One vector is turned by the same rotation once a tick. Each row is the vector after some number of ticks, and that number follows the row.
The counts run from 0 to 714.
[ 90 108 166  79 128 131 105 134 134 106  98 115 144 177  75 138 120 197
  94 120 114  94 146 108 134 172 107 138 173 161 113 136 116 123  97 187
 107 120 131 164 110 110 110 165 175 127  91 124 137 128 118  90 104 127
 109 108 109 132 139 120 129 164 112 159 151 102 142 125 121 154 103 113
  95 109] | 514
[ 67 136 134 101 149  95 104 133 134  69 107 109 105 140  71 153 119 163
 105 116 160 102 131 171 159 147 125 152 164 155 111 110 101 133 102 168
 152 157 147 177  92  97 149 129 157 139  84 147 152 131 117  78 114 104
 147 134 127 122 133 102 122 181 104 167 138 107 118 149 145 122 133 112
  91 112] | 174
[100 150 177 113  97 108 129 138 140 119 114 113 121 156  74 132 157 165
  94 128 134 118 166 110 150 159 118 126 182 157 146 133  87 125  84 177
 163 176 108 138  95  96 102 155 147 140  87 138 163 135 110  89 135 147
 105 105  84 112 136 121 103 164 119 157 117 118 144 141 114 156 100 111
 102  96] | 468
[ 93 149 174 125  92 119 121 149 144 115 106 115 113 148  75 136 150 170
  99 132 134 111 168 114 153 141 117 136 185 150 150 137  84 132  94 168
 176 178 111 137  90  92 113 152 157 138  89 152 162 140 122  93 133 142
 107 106  91 126 132 119 109 167 129 162 106 119 138 152 114 144 105 101
 105  85] | 309
[ 68 151 143  93 146  86 122 125 137  96 127 102 121 149  75 134 137 143
  93 123 169 114 144 149 175 166 117 130 148 156 120 113  98 134  94 174
 156 174 138 178  92 106 141 146 152 144  84 142 166 145 118  88 121 125
 130 134 105  99 150  95 101 172 106 145 144 110 147 141 118 139 113 133
  93 122] | 93
[ 77 108 150  75 145 124 101 130 131  91 105 110 139 174  75 139 114 191
  99 117 128  91 136 133 141 172 108 145 164 159 101 123 122 127 106 185
 109 121 144 179 106 111 126 157 173 130  92 127 138 131 122  89  94 115
 121 119 122 130 144 107 129 170 107 154 157  99 138 128 125 145 111 117
  88 119] | 424
[ 64 128 161  92 130 127 113 146 131 119 113 100 137 162  76 126 137 165
  93 134 144  93 156 121 170 158 104 133 152 151 121 146 105 136 110 179
 155 151 133 168  94 111 134 169 173 140  92 147 163 156 149 112 111 140
  98 114  94 128 157  96 102 163 137 135 126 109 156 136  92 145 100 124
  93 111] | 447
[ 98 110 174  92 113 135 109 139 139 110  96 119 138 176  75 139 124 200
  94 117 104  96 149 104 126 165 110 138 186 158 122 136 112 119  98 185
 115 123 127 150 110 104 104 162 173 126  93 128 141 126 118  89 110 132
 105 101 109 141 132 123 130 165 113 164 138 106 139 127 123 154 104 102
  96 103] | 316
[ 99 157 169 109 108  90 131 123 141 107 124 115 116 151  77 136 151 159
  93 122 142 126 161 125 151 165 122 126 181 158 142 120  90 124  76 174
 155 179 109 142  89  96 109 148 137 140  83 135 165 127  95  80 132 137
 124 113  92  99 133 121 103 166  99 160 128 116 140 140 124 153 110 115
 105 101] | 499
[ 69 117 160  84 130 135 108 145 129 119 107 104 145 173  74 127 129 178
  91 130 133  87 154 112 159 164 103 131 156 158 118 146 109 133 108 184
 136 137 133 169 101 114 127 168 179 135  93 140 155 148 145 109 106 136
  92 111  96 134 153 101 111 163 134 140 134 107 158 130  98 150  98 121
  91 115] | 704
[101 115 163 108 116 129 100 141 137  88  89 123 118 156  71 156 120 204
 101 115 114  97 142 131 125 146 119 153 195 152 126 126 108 121  99 173
 127 133 129 147 104  99 113 142 166 125  90 134 134 117 111  78 112 116
 126 108 123 144 118 125 146 173 109 185 133 109 114 142 148 137 120  89
 100  92] | 414
[101 114 165  91 118 124 110 132 133  95  97 122 129 169  76 150 119 201
  97 110 112  99 142 119 124 165 115 141 187 161 120 121 115 113  88 180
 109 126 129 155 108 101 108 150 163 125  87 121 135 115 100  75 107 119
 125 110 118 131 124 127 136 168  98 177 146 103 126 132 142 148 115 104
  94 104] | 285
[ 63 123 157  97 133 133 105 155 132 117 104 102 135 161  76 129 133 170
  95 137 143  87 156 122 166 150 105 137 153 150 120 149 103 138 116 175
 153 148 137 170  95 112 140 165 180 141  93 152 159 152 155 112 108 135
  97 111  99 137 153  97 106 165 141 141 123 110 152 140  94 140 104 119
  92 108] | 50
[ 64 148 139 103 147  89 112 132 135  84 119 106 106 135  75 147 133 150
  99 123 168 111 141 166 170 149 123 143 156 151 119 113  94 137  95 169
 167 174 140 177  90 100 148 134 153 146  85 150 164 137 120  85 117 118
 142 135 116 108 142  97 109 178 107 155 134 113 130 150 129 128 126 118
  95 112] | 143
[ 69 149 157 116 121 111 112 152 137 105 109 103 109 139  72 136 144 153
  98 133 153 104 161 142 170 135 115 142 164 150 137 136  85 140 108 163
 187 183 129 158  90  96 140 146 163 144  86 161 170 150 139 100 127 133
 113 117  99 128 145 100 101 171 137 152 105 115 138 154 108 131 116 108
 100  96] | 131
[ 69 120 159 111 121 144  96 167 133 103  87 109 122 152  71 140 126 184
 104 134 131  81 152 126 157 133 111 154 172 148 125 147 104 135 121 167
 161 147 137 159  96 104 136 154 182 133  94 158 151 146 154 107 110 128
 100 110 107 156 137 103 124 168 145 158 110 110 134 150 111 128 114 100
  99  96] | 555
[ 61 153 145 101 139  94 116 136 134 105 120  97 117 146  78 132 142 143
  93 129 166 111 152 145 178 153 114 133 150 154 125 127  90 138 101 171
 174 178 135 173  89 104 145 149 157 147  89 151 171 153 132 101 123 129
 121 125  98 108 153  93  95 171 125 142 127 113 148 147 106 138 112 126
  95 114] | 330
[ 98 147 178 120  91 113 124 146 143 118 109 112 114 150  74 135 152 169
 100 131 132 113 167 111 151 148 118 133 187 153 151 138  86 131  91 171
 171 176 110 135  92  94 107 153 151 137  89 148 161 137 120  89 133 144
 108 105  89 123 134 117 108 166 126 164 112 119 139 146 114 150 104 103
 103  87] | 91
[ 66 140 156 115 121 123 106 158 134 110 107 105 117 143  72 134 140 161
 100 138 150  94 159 134 171 135 116 141 161 149 132 143  90 139 112 167
 182 172 131 159  90 102 141 155 170 141  92 164 167 153 149 107 122 135
 105 115  98 136 146 100 104 168 146 148 106 116 140 152 103 129 110 107
 100  97] | 170
[ 86 145 149  87 139  83 125 112 136  96 130 109 122 157  75 138 135 156
  92 118 158 123 144 144 154 178 119 124 160 162 120 106 102 128  80 182
 132 162 129 171  96 104 124 146 144 141  80 125 158 129  95  75 117 122
 136 125 106  93 144 111 106 167  91 154 155 106 142 134 128 151 114 133
  95 119] | 292
[ 75 112 158 111 124 147  93 163 132  91  85 115 119 152  70 149 119 197
 105 127 124  81 144 133 144 131 116 159 178 149 120 140 108 132 121 173
 148 135 144 160 100 101 134 150 183 131  96 150 141 134 141  97 107 119
 113 109 121 160 128 109 134 174 134 168 114 109 123 149 126 124 119  92
  95  93] | 88
[ 83 136 150  80 143  85 124 114 136  89 123 113 123 158  78 140 130 163
  90 111 152 121 137 144 151 177 121 130 159 164 115 103 106 125  80 180
 126 152 133 177 102 104 126 143 145 139  82 124 158 127  96  76 114 117
 141 126 113  95 144 111 115 169  83 155 159 103 143 133 133 150 117 128
  93 120] | 362
[100 112 180 101 106 140 110 145 136 112  95 120 134 170  73 139 130 204
  94 124 109  92 155 101 131 159 108 139 190 158 129 141 106 122 100 183
 123 133 122 144 105 103 101 162 172 125  93 131 140 126 121  88 112 135
 102  97 103 141 131 125 131 164 119 166 131 109 136 130 120 155 103  96
  99  94] | 713
[ 84 134 145 114 131 108 104 137 137  69  97 120 100 138  72 161 122 180
 105 115 140 105 136 161 142 139 128 156 186 151 119 109 102 125  99 167
 148 156 139 160  96  90 133 128 157 134  87 144 144 121 107  72 118 105
 146 123 130 130 121 115 133 180 101 182 129 106 110 152 154 128 133  95
  97  99] | 115
[ 60 116 153  98 135 143  97 158 131 104  93 105 129 161  70 139 119 184
  99 130 134  79 146 130 158 141 109 150 158 151 115 146 109 134 122 176
 149 135 144 169  99 109 141 159 188 137  97 154 148 147 154 110 103 123
 105 112 111 155 146  98 122 169 141 151 124 103 142 141 107 132 110 107
  92 106] | 287
[101 155 175 121  96 103 128 139 143 114 116 115 115 149  73 136 153 163
  94 126 136 118 167 117 152 154 119 132 184 154 149 129  82 128  82 171
 169 183 107 138  91  92 105 148 145 138  87 143 166 135 110  88 135 143
 114 110  88 113 133 123 105 164 119 164 115 119 139 146 115 148 109 105
 104  94] | 52
[ 76 107 163  78 139 135 102 140 130 107 101 109 145 175  75 131 118 192
  94 122 128  86 146 118 142 168 103 140 163 156 107 138 118 129 107 184
 113 121 141 172 103 113 127 167 181 130  92 133 142 136 134  98  98 127
 104 113 108 134 146 106 125 163 118 146 147 100 148 125 111 149 104 118
  88 118] | 673
[105 126 159  95 122 104 116 123 138  86 104 122 118 160  74 150 125 189
  95 109 129 112 140 134 127 168 123 142 187 159 119 109 108 119  82 179
 119 142 126 155 104 100 111 140 150 131  83 120 140 113  88  63 115 116
 139 117 122 115 123 124 136 171  85 177 149 104 124 134 150 149 118 104
  99 105] | 145
[ 66 113 138  91 152 126  88 142 131  76  94 110 119 151  73 152 109 187
 104 122 140  86 132 159 149 145 117 158 164 152 103 124 116 134 114 174
 135 131 152 177 100 104 148 141 175 130  88 146 138 133 133  87  99 103
 136 124 131 142 135 102 135 178 114 164 139 101 122 143 137 124 126 107
  92 109] | 602
[ 89 149 168  93 118  96 133 129 135 120 125 107 130 160  78 127 149 152
  91 126 148 121 160 118 162 174 110 117 162 159 135 126  94 130  79 177
 152 174 116 157  94 104 114 158 148 141  83 131 172 139 111  91 127 144
 112 116  87  96 148 107  96 161 113 141 141 113 159 134 107 156 101 130
  98 110] | 300
